In the data rows, the value 128 means zero.
Some points, one per row:
[133 148 169 119 149 150 178 177 137 136 173 130 143 128 151 106 130 110 127  99 120 154 147 166]
[ 99 156 168 129  94  75 165 102 116 155 193 131 142 168 148 154  70 135 146  85  98 123 119 147]
[ 51  66  68  68  88 134 142  73 105  88 135 119  26 121  23  80 112 128  89  99 100  94 101  61]
[114 118 118 128  90 119 108  96 112  94 127 124 122 131 102 102  88  99  83 110 117 106 134  84]
[191 174 105 105 115 139  86 119 140  99 109 117  68 123 121 113 100 121 155 152 143 132  66 135]
[132 138 145 138 155 156 121 102 149 141 129 167 121 150 143 151 129 123 164 142 102 134 149 122]
[173 117 120 108 179  65 165  77 134 169 115 204  95 122 111 123 135 137 117 173 164  85 175 152]
[113 123 130 122 129 134 109 129 117 107 138 102 126 114 118 141  95 106 109 120 137 129 135 121]
[ 91 118 129  70 128 136 134 177 168  86 104 133 194 159 165 120 127 164 146  88 159  68 140  67]
[124 126 142 188 154 108 107 150 150 164 138 152 130 142 117 184 105 156 100 198 111 138 137 114]
[151 157 198  90  57 184 180 231 123 135 176 110 158 181 115  23 126 200 138 115 208 181 129 157]
[ 53 106  73 146  87 163  93  81  98 134 149 143  67 127 116 176 110 123 137  67  89 123 116 101]
[ 54  39 130  95  50 105 109 106  92  66  89  93 139 102 131 119 108 131  74  76 134  79  94  32]
[140 138 127 145 150 146 115 120 135 129 107 142 145 108 140 113 109 113 132 156 121 126  90  94]
[117 110 137 139 135 194 128  88 182 168 109 122 125 142 157 168 149 118 100  66 110 159 181 178]
[146 162 147  97 155 148 150 181 134 119 146 161 168 126 184 160 193 142 123 131 111 157 153 159]
[124 131 128 136 123 123 122 128 155 104 105 144 122 131 119 121 150 121 136 133 113 109 131 136]
[160 145 136 145  51 103 115 144  67 113 115  79 127 115 110  83 129  90 172 175 125 162 131 136]
[126  90 122  98 127 123 112  84 125 156  97  87 124 171 104 137 134 156 128 128 141 140 101 101]
[130 187 135 119 147 176 141 115 165 173 114 125 164 152 163 128 169 130 159 118 132 142 199 175]
[215 134 113 141 136 135 115  94 194 230 181  96 214 148 161 172 184 200 245 185 226 174 102 255]
[116 124 158  89 171 167 143 132 137 126 128 117  96 148 103 141 155 144 103 155 139 127 123 112]
[125 118 120 160 156 143 162  93 117 132 134 151 124 110 146 163 100 111 169 142 130 195 123 112]
[100 192 120 199 147 217 147 144 150 185 180 188 151 154 184 227 173 162 181 122 142 190 178 150]
[142 101 136 165 145 163 130 107 152 159 121 151 163 149 126 132 100  91 160 184 122 168 133 150]
[ 86  84 108  97  87  69  95 113  94 102 124 103 126  94 134 100 110  81  62  92 108 104 137  82]
[ 90 156 132 184 143  84 135 117 104 165  96 131 196 123 150 109 148 102 154 107 123 142 105 165]
[118 210 108 129  88 125 115 195 118 139 104 128 113 105 149 159 170 198 105 103  89 128 137 167]
[102 103 105  82 105 136 109  99 111 127 110 149  88 104 127 114 115 121 123 118 114 131 136  88]
[ 95 130 108 123 129 100 115  89 113  85 103 118 117 126 107 114 106  93 115  96  79  70 113  89]
[170 161 155 196 187 116 164 171 145 123 154 167 138  97 138 140 129 123 148 168 141 151 114 143]
[178 157 123 105 156 129 152 177 145 153 181 149 136 149 160 113 145 165 158 132 142 129 162 152]
[ 92 142  80 214 139 194 114 102 131 189 186 155 138 145 170 210 160  90 169  94 141 143 172 127]
[104 129 124 124 103  85  96 116  79 154 115 125  94 105 110 147  70 109 152  78  94 118 107 106]
[110 139 146 101  99 134  87 191  93 105  83  33 104 113 155  62 166 123 149 155 106  77 130 148]
[169 148 173 171 179 134 187 157 176 117 151 192 160 144 164 147 169 120 179 156 152 152 112 142]
[134 113 137 145 161 130 148 118 127 136 134 124 147 129  99 154 142 121 133 149 121 148 122 126]
[ 48 111 126 121 111 102 109 130 127  94  78  85  80  95  44  77  95 155  90  85 113 110 128 113]
[135 101 102 104 118 116 115 140 107  85  92  43  72 104  86  87 171  68 140 146  79 110 113 106]
[170 140 145 166 154 150 195 162 146 145 181 168 171 156 163 168 181 125 147 169 161 172 156 173]
[133 121 151 118 131  88  99 114 117 139 135 160 127 126 135 133 113 123 154 145 114 118 109 121]
Here are 10 more points, each followed by its number:
[ 89 138 142 182 123  44  97 176 123 161 100 130 120 111 137 125  63 147 118 138 130 167 140 104] 0
[112 148 125  56 105  64  94  36 195 105 104  79 119 120  68  59 125 171 124  83 160 114  89 173] 1
[ 95  91  98  95  86 123  80 113 114 104 130  84 124 134 152  83 125  69  60  85  79 116 132 104] 2
[ 90 144 105 106  97 123 101 122  95 105 140 121  87 120 141 122 102 115 119  76  54 132 118 110] 3
[170 140 176 146 137 131 106 176 148 171 158 178 134 139 125 190 100 188 107 154 107 179 147 129] 4
[146 136 147 159 158 125 128 118 111 137 138 136 167 133 151 112 136 123 153 147 108 131 137 147] 5
[165 136 160 156 172 164 133 115 143 149 108 141 169 140 163 145 136 147 151 167 163 154 115 122] 6
[152 157 150 144 141 151 106 154 143 124 128 141 103 128 135 156 151 152 118 135 137 148 131 148] 7
[119  79 115  95  86 105  91  90  99 143  83  76 118 131  85 100 108 138 101 132 130  80  71 100] 8
[161 172 162 139 150 164 146 169 139 181 130 161 141 143 146 141 194 159 140 144 129 164 142 148] 9
Which of these numbered points is nearest to each point below, ignoring the direction in which the first points spread most? Its number follows each.
[188 102  50 101  97  90 127 112  84 125 108  98 112 118  82 128 168  79 121 110 133  99 108 120] > 8
[161  86 148 219 174 241 205 165 180 120  93 171 124 188 188 150  89 136 176 178 154 215 122 120] > 6
[193 166 159  69 106  89  73 111 174 168 156 121 155 146 112 101 116 157 153 140 174 126 125 169] > 1
[133  21 140 202 101 149 101  33  63 163 140 115 162 140 103 150 135 130 149 178 165 114 146 199] > 8
[117  91 119 110 130 112 121  85 124 117 107 110 131 120 125  87 103  87 136 135  70 103 113 117] > 5
[162 164 168 160 163 168 140 148 153 125 153 154 145 160 145 161 141 153 141 144 172 153 175 128] > 7
[ 81 149 102 164 113 127 112 100  99 151 157 146 173 138 169 189 116 100 130  70  86 163 137 116] > 3
[133 103  83 119  83 105  62  83 107 109 156  73 141 126 147  89 107  83  84 128 107 138 110 142] > 2
[133 109 103 108 127  95 110  91  90  96 126 123 133  99 116  88 102  97 120  91  83  85 106  86] > 5
[ 97 108  78 107 138 129 128 106 152 100 143 109 141  80 126  95 131  98  93 106 132 106 150 160] > 2
[108 127  98  91  89 118  77 132 110 112 119  86  57 125 127 105  86 137 131  90  72 112 128  85] > 3
[170 130  56 150  87  99 144 140 119 106 135 130 102  71 109 146 181  81 120 129 153 112 167 104] > 7
Now 10 new points, numbered from 0 again:
[ 73 166 147 201 165 166 155 133 179 135 131 162 134 166 164 177 158 140 162 146 121 150 141 134] 0
[142 114 172  97 161 107 160 158 130 120 120 138 157 129 164 107 168 134 111 145 149 144 130 131] 1
[172 138 130 170 161 179 161 110 189 138 122 136 172 184 187 138 120 143 183 154 118 188 129 129] 2
[129 197 165 181 159 160 137 161 177 179 193 195 174 191 189 209 151 175 166 147 161 145 159 162] 3
[125 117 158 134 160 123 122 121 114  86  84 160 112  80 117 108 101 110 157 134 121 154  81 109] 4
[145  99 123 137  75  94 125 130  68  99 122 100 106 124 102  94 128  75 162 167 108 136 121 119] 5
[142 109 110 165 119 108 155  91 137 151 102 117 122 118 127 132  94 105 135 136 104 155 166 120] 6
[154  98 140 121 137  82 152 144 130 170 125 151 116 148  88 147 108 159 111 127 120 144 125 144] 7
[143 134 128 112 116 130 116 122 134  86 119 108 117  77 106 137 145 146  95 123 148  98 131 112] 8
[137 131 117 128 113 130 106 104 118 114 166 102 151 131 129 128  89  91 108 128 115 121 147 116] 9
Which of these numbered points is nearest to each point below, ignoring the direction in which the first points spread most? Its number follows each.
[118 114 147 143 129  73 109 118  84 100  85 143  98  83  97 114  83  86  90 106  65 148  69 100] > 4
[146  95 112 141 117 122 113  78 108 127 169 132 157 123 159 144 145  98 109 173 126 146 135 139] > 9
[163 143 135 139 134 137 129 138 144 145 132 112  90 178 173 121 101 176 171 115 106 159 146 117] > 2
[153  84 164 120 170  85 188 160 111 202 151 188 161 159 105 179 174 157 136 158 152 203 131 145] > 7
[168 126 215 141 176 165 157 176 136 188 117 122 144 176 198 117 187 140 165 170 168 164 162 165] > 1
[ 91 119 105 106 114  90 103  71 109  87 102 113 107 103 104 111  98  80  94 107  91  76  90  78] > 9
[122 125 139  87 122  37  62 120 109  76  68 126  93  94  97 117  80 125 104 117 134 134  74  95] > 4
[103  52 100  91 103  95  85  97  96 111 125 103  67 101  58 119 111 119  81  92 102 131  79 111] > 7
[196 217 119 148 135 143 126 204 190 118 155 134 156 133 165 103 185 217 114 111 189  78 129 166] > 8
[152 126 100 147 121 146 127 165 119 119 112  95 125 108 122 101 195 131 129 165 147 114 141 141] > 8
[122 129 122  92 148 102 103  89 121 101  97 102 138 105  84 141 124 119  88 143 107 101 118  88] > 8
[ 87  43 148  36  65  71 133 149  84  83  36  89 141 107 126 107 100 126  99  60 140  73 144  32] > 1
